(in the rows, 128 means zero)
Each path is a new rotation, seen through one point. The rows after it are directions, each followed by how far the rotation turns it, in degrees each step (0 if it stays put).
Each turn is a multiple of 5 degrees from 10 to 175, or 0.
Each row of a path follows its step; steps can be skipped.

step 0: [126 122 141 122 124 123 136 119 124 123 121 139 135 152 138 129 126 129
 144 121 133 140 121 127 142 131 130 121 120 124 149 118 131 132 130 135
 125]
step 1: [141 131 137 122 121 131 126 125 117 111 119 136 139 139 122 136 126 124
 137 105 131 123 136 137 135 129 137 121 142 126 113 122 120 128 138 133
 131]
step 2: [137 121 145 125 130 136 136 126 130 141 120 139 144 133 110 130 133 139
 134 130 121 128 135 129 120 131 129 122 124 132 132 103 123 129 132 144
 131]
step 3: [128 118 138 123 140 119 112 129 131 118 113 131 143 143 135 128 140 137
 126 132 123 130 127 130 145 124 129 128 136 122 120 115 121 127 122 139
 114]
step 4: [139 112 129 116 122 129 125 135 134 125 134 138 135 140 133 143 129 122
 146 113 117 118 124 138 135 131 126 126 120 122 142 120 127 140 129 140
 122]
step 5: [116 125 139 125 128 134 119 122 136 114 124 134 132 145 107 130 135 117
 127 116 124 118 135 136 127 140 124 114 135 126 118 124 131 125 130 145
 131]
step 6: [132 123 155 124 132 128 130 128 111 133 129 128 131 129 121 125 156 134
 142 134 121 123 134 135 132 132 116 122 128 128 139 123 124 132 127 140
 124]
step 7: [129 133 143 128 134 120 127 128 128 123 142 129 135 139 131 145 127 135
 118 116 121 123 123 130 146 126 122 126 140 125 123 123 119 127 113 147
 115]
step 8: [140 127 131 140 131 142 127 119 138 132 133 133 124 144 133 141 131 128
 143 128 115 122 128 147 136 150 122 124 121 124 131 123 125 125 132 139
 128]
step 9: [126 125 152 129 139 132 123 115 137 111 129 143 122 137 121 127 129 119
 136 132 131 138 136 128 137 126 120 113 133 136 127 136 119 130 131 142
 123]
step 10: [143 133 156 115 127 132 126 133 120 121 123 127 122 129 139 141 130 133
 136 134 120 114 140 139 126 126 126 131 134 130 135 129 119 127 123 143
 138]
[131 128 129 128 128 123 129 129 128 128 127 127 132 127 134 132 130 124
 131 123 133 125 126 127 128 126 128 129 131 130 128 131 126 132 122 129
 132]  115
[128 127 127 132 127 131 127 129 131 133 128 125 126 132 125 130 126 128
 129 127 124 127 125 127 124 130 129 128 131 132 125 124 131 126 125 130
 135]  120
[123 125 127 120 127 127 123 129 129 127 128 128 124 129 129 126 130 126
 126 128 128 122 128 129 125 124 126 129 125 127 129 128 133 129 128 131
 131]  55
[127 128 126 131 127 127 125 120 127 127 131 128 132 125 126 130 129 129
 128 130 124 127 128 124 126 125 133 132 127 126 130 132 131 128 127 123
 131]  0
[129 125 128 128 128 126 134 127 125 127 124 136 124 127 124 130 131 123
 127 128 126 127 132 127 126 129 127 126 132 129 127 130 128 128 131 126
 132]  90
[129 124 126 127 127 127 130 131 127 126 122 129 133 130 126 126 129 131
 129 123 130 129 127 125 124 124 133 129 126 124 127 122 129 128 131 125
 128]  25

step 0: [134 135 136 115 145 138 129 131 127 110 129 134 118 132 129 122 139 106
 131 138 132 128 135 120 147 124 119 128 127 134 127 124 129 131 119 137
 137]
step 1: [127 138 115 122 121 150 129 143 123 122 134 136 117 115 117 116 141 132
 129 139 126 133 138 137 136 127 125 123 120 129 139 117 125 122 122 120
 130]
step 2: [135 139 115 127 129 131 140 140 131 118 136 129 121 119 123 134 128 120
 148 129 153 119 125 135 128 136 123 127 133 126 138 119 136 131 136 121
 115]
step 4: [134 126 121 129 118 125 119 126 142 116 130 143 134 116 117 127 133 117
 136 133 110 124 137 134 139 135 123 129 122 129 146 123 123 115 121 133
 118]
step 5: [135 136 129 131 136 138 111 134 134 108 138 130 120 118 129 130 133 116
 146 113 126 119 125 119 130 132 136 132 116 134 136 122 130 141 126 129
 119]
step 6: [119 135 134 132 127 140 125 138 115 117 137 117 116 106 118 122 116 121
 126 132 120 116 134 119 132 143 129 127 122 121 133 123 129 126 140 133
 137]
step 7: [128 111 120 134 128 127 136 132 142 118 126 136 118 122 110 128 121 124
 136 137 133 113 128 128 124 150 126 135 123 122 136 125 109 125 129 128
 131]
step 8: [134 120 124 118 127 118 114 139 133 115 131 137 129 126 111 134 116 117
 127 116 137 122 136 117 126 133 131 121 128 142 134 122 125 145 122 123
 141]
step 10: [136 124 116 130 134 140 125 121 142 116 139 135 121 123 128 129 124 119
 126 123 138 131 131 112 118 139 145 125 119 113 123 128 115 115 134 127
 120]
step 11: [125 123 123 107 124 137 122 139 136 117 132 114 124 133 118 127 116 109
 123 124 129 125 127 120 116 138 129 119 119 136 122 138 137 118 132 130
 137]
step 13: [135 129 129 122 127 134 118 126 143 123 148 145 112 127 128 122 120 121
 125 131 139 147 129 118 119 124 122 131 137 135 131 118 115 132 138 123
 131]
[129 133 123 129 124 133 125 128 125 126 128 126 129 130 133 126 129 126
 128 135 128 126 125 128 126 130 134 128 128 125 127 130 127 131 127 128
 129]  80
[125 128 123 128 126 130 127 125 130 129 134 129 130 130 125 127 132 134
 129 128 128 129 128 124 130 133 126 130 129 133 128 131 123 125 127 125
 125]  120
[130 124 127 123 125 126 125 132 131 129 125 129 127 130 125 125 133 126
 126 127 127 124 130 132 130 125 128 128 124 128 127 133 128 130 122 128
 129]  100
[123 126 134 130 126 133 128 126 131 129 130 131 124 125 130 125 126 125
 129 128 126 129 122 129 130 130 126 132 126 131 125 130 130 131 125 128
 131]  55
[128 132 130 127 129 133 127 130 128 128 132 127 123 123 127 130 132 132
 124 123 129 129 128 131 130 125 133 129 128 124 125 127 127 129 130 129
 123]  85
[130 129 128 129 131 129 127 132 127 127 127 130 127 126 125 132 126 127
 128 132 127 127 129 122 126 122 128 130 130 133 123 135 130 130 129 126
 127]  135

step 0: [129 131 119 132 127 123 145 147 126 125 145 132 116 133 137 137 131 127
 139 124 129 112 134 134 130 138 121 116 133 126 137 139 134 138 116 121
 139]
step 1: [128 133 120 125 135 130  99 121 146 122 140 127 121 134 120 139 118 133
 118 123 128 117 137 133 129 127 122 124 136 134 139 114 126 137 128 131
 127]
step 2: [129 142 144 130 116 125 124 139 137 135 135 133 121 142 140 123 138 129
 144 124 137 122 129 146 117 121 131 112 125 137 122 125 125 127 125 132
 138]
step 3: [137 122 117 129 138 130 126 133 137 127 151 144 135 122 129 141 123 128
 138 124 133 118 121 132 134 129 118 113 134 112 139 129 133 135 114 124
 124]
step 5: [129 135 137 122 134 112 134 128 154 130 141 134 123 137 122 134 134 130
 136 129 130 120 125 142 118 125 123 110 112 121 122 120 133 126 130 132
 127]
step 6: [133 125 128 130 128 136 115 134 124 127 148 139 132 133 149 133 125 141
 128 134 134 125 135 132 123 127 111 119 142 117 125 134 127 135 119 111
 126]
step 7: [122 137 126 128 121 124 116 136 150 134 134 139 122 141 123 141 116 127
 133 120 135 120 127 116 147 126 124 130 111 138 124 121 124 126 122 123
 128]
step 8: [121 140 126 128 139 114 131 125 138 127 144 132 119 119 146 121 122 143
 141 127 130 127 133 144 119 130 125 113 127 126 117 122 135 127 138 123
 121]
step 10: [123 158 119 122 132 135 118 126 136 132 142 126 133 145 133 130 122 137
 141 131 130 121 134 117 131 139 126 121 119 140 124 123 126 128 127 121
 123]
step 11: [117 133 130 136 130 110 122 144 141 125 130 142 117 120 145 135 121 136
 138 127 136 130 135 136 118 123 122 127 119 121 135 127 143 137 130 137
 134]
step 12: [142 134 109 138 123 144 125 123 139 130 138 129 135 132 132 138 123 132
 133 132 145 129 136 141 137 117 114 119 133 131 125 126 122 131 138 126
 119]
[132 127 133 130 129 127 131 125 131 133 127 125 129 130 130 127 128 131
 124 127 132 132 126 134 125 126 126 126 130 128 126 128 127 130 129 133
 126]  110
[132 131 125 130 126 130 130 131 126 129 129 126 128 129 128 129 127 132
 123 129 122 128 122 127 133 125 124 126 129 128 132 131 127 131 127 124
 126]  120

step 0: [129 133 135 125 122 127 127 139 122 143 136 133 136 118 108 125 140 121
 141 132 125 118 147 130 127 115 137 139 130 120 122 128 121 133 128 137
 132]
step 1: [120 122 136 129 121 122 124 144 111 131 139 130 139 127 142 121 130 118
 134 131 131 131 138 134 141 136 118 124 137 126 128 111 120 122 125 117
 129]
step 2: [131 119 130 125 147 133 121 139 127 133 134 132 123 117 125 139 137 127
 116 127 119 133 126 123 137 125 110 124 133 123 114 124 107 129 130 132
 119]
step 4: [106 124 119 130 128 122 128 128 125 121 139 126 139 133 146 129 129 142
 129 129 127 128 139 110 130 122 116 121 132 114 120 122 136 132 124 124
 119]
step 5: [129 121 137 117 142 145 134 126 137 138 135 120 123 119 127 118 117 142
 119 128 118 128 146 114 125 121 133 128 136 124 121 129 123 126 134 123
 126]
step 6: [129 146 128 114 126 138 134 128 123 136 131 134 135 140 137 119 135 128
 124 135 121 133 138 131 110 138 136 122 117 117 129 118 124 123 127 116
 117]
step 8: [132 136 141 127 125 138 130 128 135 138 134 129 133 128 125 111 144 121
 118 127 139 130 139 120 137 133 130 138 147 125 128 136 118 130 133 119
 140]
step 9: [117 145 131 133 135 136 132 128 110 133 146 146 132 126 125 141 142 121
 129 134 126 121 129 128 129 139 133 128 137 119 127 116 126 132 120 129
 128]
step 11: [130 133 122 133 125 130 114 124 113 128 139 128 129 130 136 125 137 127
 114 128 123 143 136 123 135 123 114 134 134 123 129 141 112 109 124 118
 125]
step 12: [130 119 115 125 132 127 136 125 110 139 132 134 132 129 125 138 135 138
 127 138 116 127 133 112 136 124 131 142 126 114 116 124 129 127 131 141
 117]
step 13: [120 117 136 125 116 133 120 137 119 133 125 123 140 123 138 116 125 131
 125 132 124 116 155 120 127 132 123 134 119 126 128 135 129 138 137 123
 118]
[129 128 130 130 127 130 130 132 121 130 124 125 130 130 126 131 129 128
 128 126 129 134 130 127 121 126 127 127 131 130 129 131 130 129 128 123
 131]  140
[128 130 128 131 131 130 123 127 129 124 130 131 130 133 129 131 122 134
 128 127 128 129 128 129 127 123 131 129 134 125 131 130 128 127 129 130
 126]  55
[129 129 126 128 130 132 125 131 125 127 132 127 132 129 125 122 131 128
 133 130 125 129 122 125 125 129 131 127 127 129 128 128 130 127 131 133
 128]  120
[130 127 131 126 126 128 128 132 129 130 128 127 127 133 125 125 123 129
 131 129 130 126 130 126 132 128 133 130 126 133 129 133 123 129 132 125
 127]  145
[126 126 126 126 131 131 134 131 127 129 127 128 125 128 126 129 128 126
 122 128 127 132 128 129 130 134 131 127 131 127 132 130 128 128 129 134
 124]  110
